One turn or mirror swaps these rows in pairs. Which row does each one swap with?
The rows were stretched afterwards, more along some directions than others.
mav: [  3   7  -4  16 -30   0  11 -18 -17 -14   1   3   0  -2   4   0 -10   4
  21   6  12  38  13  18 -14 -12 -10  11  14  -7 -12]
fuboz: [ -8  12   0   5 -19   5   5 -10   0  -5   4 -17   8   9   9  -5 -13  11
   2  -8   5   4  11  22  -1  -3  -8 -12  15  -1   0]
relod: [ -6   5   6  16  -9  -7   2 -10  -7 -10   4  -3  21   2   9 -10  -8   4
   3  12   5   9   9  20 -11 -12   3   5  32   4 -10]
depa: [  9  -4  -9   3 -24   0   9   6 -13  -2   5   4 -10  -2   8   3  -2  15
  -1  -2  -3  20  -1   6  -6  -7  -4   8   9  -6   3]
zoke: [ 15  11  -1  13 -25 -16   9   2 -26 -15   5  15   4 -10  15  -1   0  11
 -12  -8   2  21   7  17 -20  -8  -2  12  14 -17  -6]
Lorod: [  1   3  -5  15 -37 -19  10   0 -14 -23   8  -6  -2 -11  13  -7  -5  13
 -10  -4  10  20   4  11  -8  -5  -8   2  19  -9  -9]
reme: [-12   2  -1   5 -16 -20  10   0 -11  -1   0  -4   1   3  -6   8   2   5
   5   5   5  14  11  23  -7  -5  -6 -11  15  -1   3]
fufo: [-17  11   3  -3 -29   5   9   7  -7  -6  10  -9   9  12   1   9  -7   7
  -1  -6   9   3  13  13   0  -3  -3  -3  17 -12 -11]
Vofis: [  5  15   3  10 -17  -1   8   0 -27  -6  -3   9  -1  -8   9  -7  -6   9
   9  -3   2  16   6  11 -17  -9  -5   8   3 -18  -9]
rep: [ -5   5   4  16 -32  -8  23   6 -19  -6  13  -2  10  11  21 -12  -9   8
  -1  -7  10   1   0   9 -18  -5  -6  -8  15 -17   0]
Sefup: [ -3  15  -8  12 -24  -7  10   6 -11 -10   4  13  15   0  10  -2 -11   5
  -1  -4   7  -2   2  15 -24  -7  -9  -7  22  -6   2]
zir: [-12   8   7  14 -36  -4  17 -12 -14  -4  17 -13  10  12   9   0  -7  11
   8   1   0  14   6  24  -7 -10   5   7  26 -10  -7]
Tad: [  2  22  -8  16 -31  -9  13  -3 -20 -18   2  -4  11 -11  17   1  -2  14
  -4 -16   9  16  -4  24 -11  -3   1   0  11  -4  -7]
num: [ -5   3   3   6 -18 -28  14   1 -14  -6   4 -10   6   0  -3  12   4  11
   3   6   6  15  13  20 -15 -12  -8 -11  25  -1  -2]
nupu: [-14   8  -7   6 -24  -6  12  -9 -10  -8   2  -1  13   1   6  -4  -9   6
  13  -5   2  15   8  16   0  -2 -12   7   3 -13  -2]
neli: [-22   2  -3   6 -14  -8   8  -5  -4  -6   5 -13  20   8   1   7 -10   7
  19  14   1  -1   9  10 -11 -12  -5  -9  29   4 -10]
nofor: [-15   7   6   7 -35  -4  27  -2 -22 -14  15   1  -6   0   3  20  -5  -1
  29  -4  10  17  11  16 -12 -16  -8   1  20 -17 -18]
feg: [  0  19  19  27 -22  -4  16  -9  -8 -17   8   5  21   3  12   0 -11  -1
   4  10   6   4   1  18 -13 -18  -5   3  31 -12 -22]
ludiz: [-20   3   1   5 -25  -7  21  -2 -16  -6  10   0   8   2  -1  21  -8  -2
  29   7   4   7   9   6 -17 -14 -10  -8  22  -8 -12]
baki: [  2   7   7   6 -12 -24  13   1 -10 -10   5  -5  10   3  -3  14   1   9
   2  10   2  15  13  20 -22 -15 -10  -7  33   0  -5]
Vuz: [  3  10  -1   9 -23  -9  14  -3  -7 -22  20 -15  26   4  11  16  -9  10
   3  -3   5   5  16  14 -13 -16  -9   2  40  -2 -17]
luzi: [ -3   5  -7  13 -23  -2  -4  -1 -13 -15   2   4   4  -2   2   5   0  -2
  16   6  -2   8   9  17  -2  -1  -3  18  26  -3 -10]
Mam: [-19   1  -3   8 -14  -2   9  -6  -4  -4   5  -7  23   8  -3   9  -8   4
  20  16   3  -1  10   9 -11 -11  -7  -7  28   7  -8]
pap: [ 13  11  -1   4 -12  -9   2 -10 -13 -11  -3  26   5 -11   7  -4  -4   2
  -3   2 -12   9   3  22 -14  -3  -4  -1  28  -1  -2]
rogor: [ -2  10   2  15 -43 -17  13  -5 -28 -18  11  -8   3   3   5  12  -1  12
  14 -13  12  21  18  24 -15  -7  -9   5  26 -21  -7]
bup: [  6  10   6   5 -15 -23  15   1 -11 -13   7  -8  12   0  -1  15  -1  11
  -2   7   4  16  13  18 -19 -14 -10  -6  29  -2 -11]
Semik: [  5   5  12  16 -14  -2   4  -3 -18  -6   8   8  11  -2   9   4  -4   1
   4  -9 -15   8   2  21  -6  -1   2   3  26 -11 -12]
Kud: [-19   8  -1   4 -34  -5  26   2 -26 -11  13  -2  -7  -2   4  19  -7   1
  29  -5  11  15  13  14 -14 -20  -8  -2  21 -17 -17]
Vutim: [ -1  13  -2  -2 -22  -8  18   0 -18 -15   3   5   9  -4   9   1 -18  14
  -7 -12  11   3  14  14 -16 -16 -10  -7  21 -10  -8]
Feves: [  4   8 -11   5 -20  -2   1   1   0  -2   1  -9  13   4   5   1  -8  16
  -6 -11  -5   1   8  13  -3   6  -9  -7   7  -2   6]
gimo: [ -9   1   7   7 -23 -13  20   3 -11 -15  -3   9   1   0  19  -4 -11  -3
   3  10   4   9  13  11 -28 -11  -6  -5  18 -14 -14]
fufi: [-14  -2   5   5 -32   1   7   0  -8  -4   0   5   0  -3  10 -10 -12   0
  13   1   0  18   0  10  -6   3  -6   7  14 -16  -4]
Nog: [  4  14  11  14 -17   1   7  -7 -15 -16   6  12  11  -3  13   0  -8   3
   8  -6   3  17   9  12 -17 -17  -5  11   8  -8 -12]
Dis: [  0  13  -3  15 -21  -8   9 -20  -2 -12   7   3  21   6   3  10 -12   8
  15  -2   2  15  10  30 -11 -10  -1 -11  24   4  -7]
povop: [-15  -2  -5   6 -20 -24  10  -1  -9  -5   2  -7   3   4  -3   9   4   7
   5   3   6  13  11  22  -8  -5  -3 -12  19   1   3]
muge: [  2   7  15  16 -28  -2  18  -1 -15  -8  14   3  14  23  13   6  -3   5
   2   6   0   0   8   8 -17   0  -3  -6  34  -8 -11]
zok: [-21  -1  -2   5 -22  -9  17  -2 -11  -7   8  -8  14   3  -4  19  -7   1
  28  10   3   2  12   9 -13 -11 -11  -6  25  -2 -13]
riri: [-11  12   5   6 -35  -3  23  -4 -23 -15  13  -3  -9   0  14   9  -8   1
  22 -10  14  20  12  22 -10 -15  -6   2  17 -18 -14]
fafip: [-13  17  -2  18 -26  -7  14  -5 -10  -5  13 -12  21  -1  -1   3  -9  10
  15  -2   4  13  12  18  -2  -6  -3   2  17  -8 -23]
bep: [  8  10  -2   5  -8  -9  -2   8  -3  -9 -13  13   7  -1   6  -5  -8   6
 -12   0  -1  12  -8  10 -13  -5 -12   1   4 -10   1]
sevop: [-15  -3  -6  12 -26 -13   0   5 -14   1  10  -8   1   7   1   8  -5  14
   2  -8  -6   2  16  20 -14 -17  -4 -13  35  -5  -6]
Parug: [-22  -2   0  11 -26 -10  12  -7  -6  -6   8  -8   4   7   1   5  -1   5
   6  -6   8  10   9  24  -1  -4   2 -12  16   2   1]
vizi: [-18   4  -5   5 -31  -8  21  -1 -21 -10  12  -2   6   1  -2  21  -6   2
  30   3   6   9  12   9 -11 -13 -12  -4  16 -11 -16]
kiz: [ 18  -5   8   9  -8  -4  -1  -3  -1 -10  13   2  16   4   7  -7  -3   4
 -11  -4  -8  -3   4  16  -7  -3  -2  -5  21  10  -3]
susin: [-17  13  -9  16 -33  -1  15  -4 -21 -15   9 -24  11   1   5  13  -9  14
   5 -15  11   3  13  22   2  -1  10  -5  10  -8 -10]
mivo: [-22   1   2   9 -19  -5  14  -7  -5  -9   8  -6  24   6   1  11  -9   3
  19  16   1   0   7   7 -14 -12  -7 -10  31   3 -12]
tesus: [-22  -2  -3  10 -23 -14  11  -5  -7  -6   5  -5   7   7   5   5  -1   5
   2  -4   6   9   8  24  -5  -4   2 -14  18   4   3]
laf: [-10   8  10 -11  -8   2  15   6  -4  -2   8   9   5   8   4   4 -11   6
   6  -2   9  -5   9  14 -16 -14  -2 -15  20  -9  -3]
Sevob: [-24   2  -3   4 -32  -9  25   1 -21  -9  15  -6   1   1   1  22  -7   4
  29   1  10   9  12  11 -13 -15  -7  -7  22 -13 -16]
Revan: [  8  -1   2  14 -18   6   7  -4  -7  -3  14  -1  11   0   8  -3   2   1
   2  -1   0   7   4   3  -8   4  -8  -3  14   5   1]
Tevez: [ -9  -1  13  14 -28   2  22  -9 -10 -20  16 -15  21  -2  12  20  -6   9
   6  -3  10  12  14  14 -21 -13  -3   0  28  -9 -10]
zuke: [ -2  16  -7   3 -28  -8  11   0 -31 -11   8 -11   4  -4   2  10   2  13
  16 -13  11  21  14  27  -5 -10 -15   3   9 -23  -7]
venez: [ -5  -2  17  21 -17   6   7   7 -13   3   8   3   4  -1   8  -9 -14   0
   1   0  -3  14  -2   3 -18  -3   4  -6  21  -5 -10]
muser: [  7  17 -15  -1 -23  -4   2  -5 -15 -12  -5  -6   4  -1   1   0  -6   6
  12  -5   1   7   8  15   0  -6  -8  -6   9  -8  -3]
Zel: [ 14  12 -17   7 -17   0  -6  -1  -5   0  -9   9  16  -2   3  -1 -11   6
   2   1  -2  16   2  29  -7  -7  -8   1  21   6   3]
ruvi: [ -5  20  20  24 -21  -2  17  -6 -25  -9  13  10  11   6  11  -2  -3  -1
   4   1   1   8   0  13 -11   0   1  11  16 -15 -20]
Zufot: [-12   4   4   5 -17 -22  13  -3 -11  -2   3  -5   6   6  -2  10   2   5
   4   6   5  11   9  20 -14  -8  -4 -16  21   0   3]
Kul: [ -4   3 -11  -1 -10   4   8  -7  -4  -7  -1   5   0  -5   4   2  -3   8
   8  -8  -2   2   9  10  -8  -7  -7   4  21   7   9]
sed: [-14   6 -17   5 -30   6   7  -2 -14  -2   7  -9   8   4  10  -3 -12   9
   9  -5   2  -2   8  17  -2   3  -3  -2  18 -11  -3]
vufi: [  9  10   7   6 -12 -21  14   0 -10 -13   6  -6  13   0   2  14  -1   9
   0  11   4  16  12  13 -22 -16 -12  -5  26  -2 -11]
gif: [ -6   6   6  16  -9  -8   4 -10  -8 -11   4  -3  21   5  15 -12  -7   6
  -1  12   6  11   4  20 -11 -12   1   4  32   3  -9]
lor: [-13  -2  -5   5 -20 -22  12  -2 -10  -4   5  -6   4   4  -2  12   2   6
   7   2   6  13  14  24  -8  -6   0 -11  20   3   3]
Pom: [  7  -2   2  -1  -4  -7  12  -2 -13  -7  10  -1  10   9   1   5   7  12
   9   5   7   6  21  15 -14  -4 -14   3  21  -4  -8]
Saf: [-24  -2   0  15 -27  -3   8 -10  -7  -9  12  -5   8   4   9   3  -7   4
   8 -15   7   8  11  21  -1  -7   3  -6  17   3  -1]
fuzur: [-22   4  -4   3 -31 -11  23   1 -21 -11  11  -5   0  -1  -1  23  -6   2
  32   3   9  11  13  10 -14 -15 -10  -4  22 -14 -17]
Ror: [  4   6   3   4 -10 -25  11   0  -6 -15   3 -12  13  -1   1  16  -1  12
   3   8   5  14  16  16 -22 -16 -11  -8  31   1  -6]
Pipu: [  7   8   1   8 -24 -10  13  -3  -5 -21  20 -13  24   5  10  15  -9  13
   1   0   5   6  15  15 -14 -13 -12   2  39  -3 -18]
dodu: [-21   2  -1   9 -10  -3   6  -6  -5  -1   6 -12  22  10  -3   7  -9   6
  17  14   0  -4  11  10  -9  -9  -5  -9  26   8  -8]

fuboz pairs with Nog
bup pairs with Mam
relod pairs with Pipu
sevop pairs with gimo
baki pairs with mivo
riri pairs with Saf
Vuz pairs with gif

One turn or mirror swaps these rows in pairs. Which row does each one swap with?
The rows were stretched afterwards, more along some directions than others.
riso: [ -3   5 -24   4  -1   3 -10  -9   4   3  12   3  -8  12 -16  -1]
nozag: [  1  21  -5  13  -2 -10  -1 -28 -12  18  24  -6  16  -1 -11  18]
Norat: [ -1   1  -6  -6   6   5  -5   4   9 -12 -10   9 -11  11   2 -11]
voka: [  4  12   7   9   2  -5  -6 -10   8  -9   0  -5  16  -3  -1   7]
tetup: [ -1  -1 -11  -3   1   4  -2   3   3 -15 -10   7  -9   8   0 -11]
susit: [  6  22  -3   7  -4   3   0 -27  -5  26  18  -3   0   1  -3   2]
fadan: [  1  11 -18   7  16   4 -17 -27  -6  20  16 -12  -9  12 -11  12]
bag: [ -4   0  -8  -5  23   7 -12 -14   9   2  -1  -2  -9  10   2   1]
Sifiz: [  0   5  -3  -6  18   7 -11 -14   9   4   1  -2 -12   8   4   5]
geb: [  2   4   1  -3  16   3  -6  -8  12 -10  -7  12  -9  17   8 -14]
kag: [ -1   7 -18  10  22  -4  -7 -11   7  22  23 -17   1  -2 -12  13]
dut: [ -2  -3  -9   4  12   1 -12   2   8   4   3  -6   1  -3  -3   4]
pupaz: [-10 -10  -9   1  21   0 -10 -10  17   8   4   1   3   8   6  -6]
nebi: [  1   9  -1   9 -13   0   5 -16  -7  22  17   1  11   2   4  -8]
potak: [  0   1  -6  -4  12   4  -3   4   8  -9  -6  10 -10  13   4 -12]
gesu: [ -2   2 -24  12  -1  -7  -1 -16   1  13  26 -19   9  -5  -8   6]
Dadog: [ 11  24   3   3   0   4  -3 -28 -13  24  18  -6  -6   2  -2  11]
Pim: [ 0  7 -8  1  6  4 -8 -2  4  1 -6 -7  2 -4 -7  3]
namu: [  6  17  -9  20   5 -11  -6  -1 -12  14  19 -22  14  -5 -16  20]
reruf: [  3  15  -6   7   2  -3  -1 -20 -10   6   4 -10  11  11  -7  -6]
Moda: [ -2  10   5   4   7  -9  -4 -23   5  -7   3  -1  18  -1  -4   8]
bos: [ -5  -5  -7  -2   0  -5   2  11   7 -16   1   2  12   7  -4  -3]
vusa: [ -2  -1  -7  -5   9   3  -6   4  11 -12  -7  10 -11  13   3 -12]
biz: [  3  12  -9   6   4  -2   0 -13 -10  -1   2 -10   9  11  -8  -7]
Gil: [  2   9   6   9   1  -6  -3  -7   9 -11   0  -4  19  -2   1   3]
Potip: [  9  22  -3   8   1   2  -1 -25  -8  25  20  -5  -5   1  -4   7]
fite: [  1   8   0   6 -13   0   4 -13  -3  20  15   3  12   1   5  -7]
sule: [  5  10   6   9   0  -7  -5 -12   8  -8   2  -5  18  -3   0   5]
Kere: [  0  17  -3  14  -1 -12  -4 -25 -11  22  25  -8  20  -2 -12  19]
ninog: [ -5   2  -6  14   6  -3 -13 -37   4  17  15  -5  -1   9  -1  -5]
Taba: [  6  26  11   6   8 -10   4 -18 -14  21  16 -10  12   5  -8  16]
fakar: [  2  14 -10  11  13 -10  -7 -27   0   5  19 -10   7  13 -10   2]
Dege: [ -2   2  -6  -5   4  -3  -3   4   6 -18  -3   2   9   6 -10   5]
Bafo: [  7  13  -8  20  -2 -18  -3   3  -9  14  21 -19  17  -7 -16  18]
Podu: [ -1  -1 -12  12  10   0 -16 -37   5  23  19  -6  -6  11  -3  -3]
Rerig: [  3  14 -18  -3   7  -6  -1 -12  -2  -3   8 -10  -1   4 -25  15]
tomib: [ -1  16   4   7   2  -4  -4 -11  10  -7   0  -5  19  -2   1   6]
fakal: [  2  15 -19   8  17   3 -17 -33  -5  20  17 -13  -8  10 -10  14]
bikob: [  4  15   5  -4   0  -4   2 -11  -6  -5  -8  -7  13  -3  -9  16]
vesuv: [  8   9  13  10   1  -8  -4 -13   6  -4   3  -1  14  -1   7   2]
Davor: [  3  30  14   4   5  -5   1 -23 -10  19  10 -10   6   6  -5  15]
sizaf: [ -1  11   8   1   1  -9  -3 -20   2  -3   3  -2  21  -4  -3  12]
bav: [  0  37 -18  -7   7   4   9 -22  -7   2   3  -8   1   3 -24  10]
Gato: [  2  12 -11  10   8  -9  -1 -20  -6   4  16 -11   9  12  -8  -3]
Dusi: [  0   8 -27   4   9   8 -10  -7   5   3  10  -1 -14  16 -18  -1]
Kupa: [ -2   9  -7  13  14  -8  -9 -36   2   9  23  -5  10  12  -4  -3]

tetup pairs with tomib
gesu pairs with bav
Taba pairs with Podu
kag pairs with Rerig

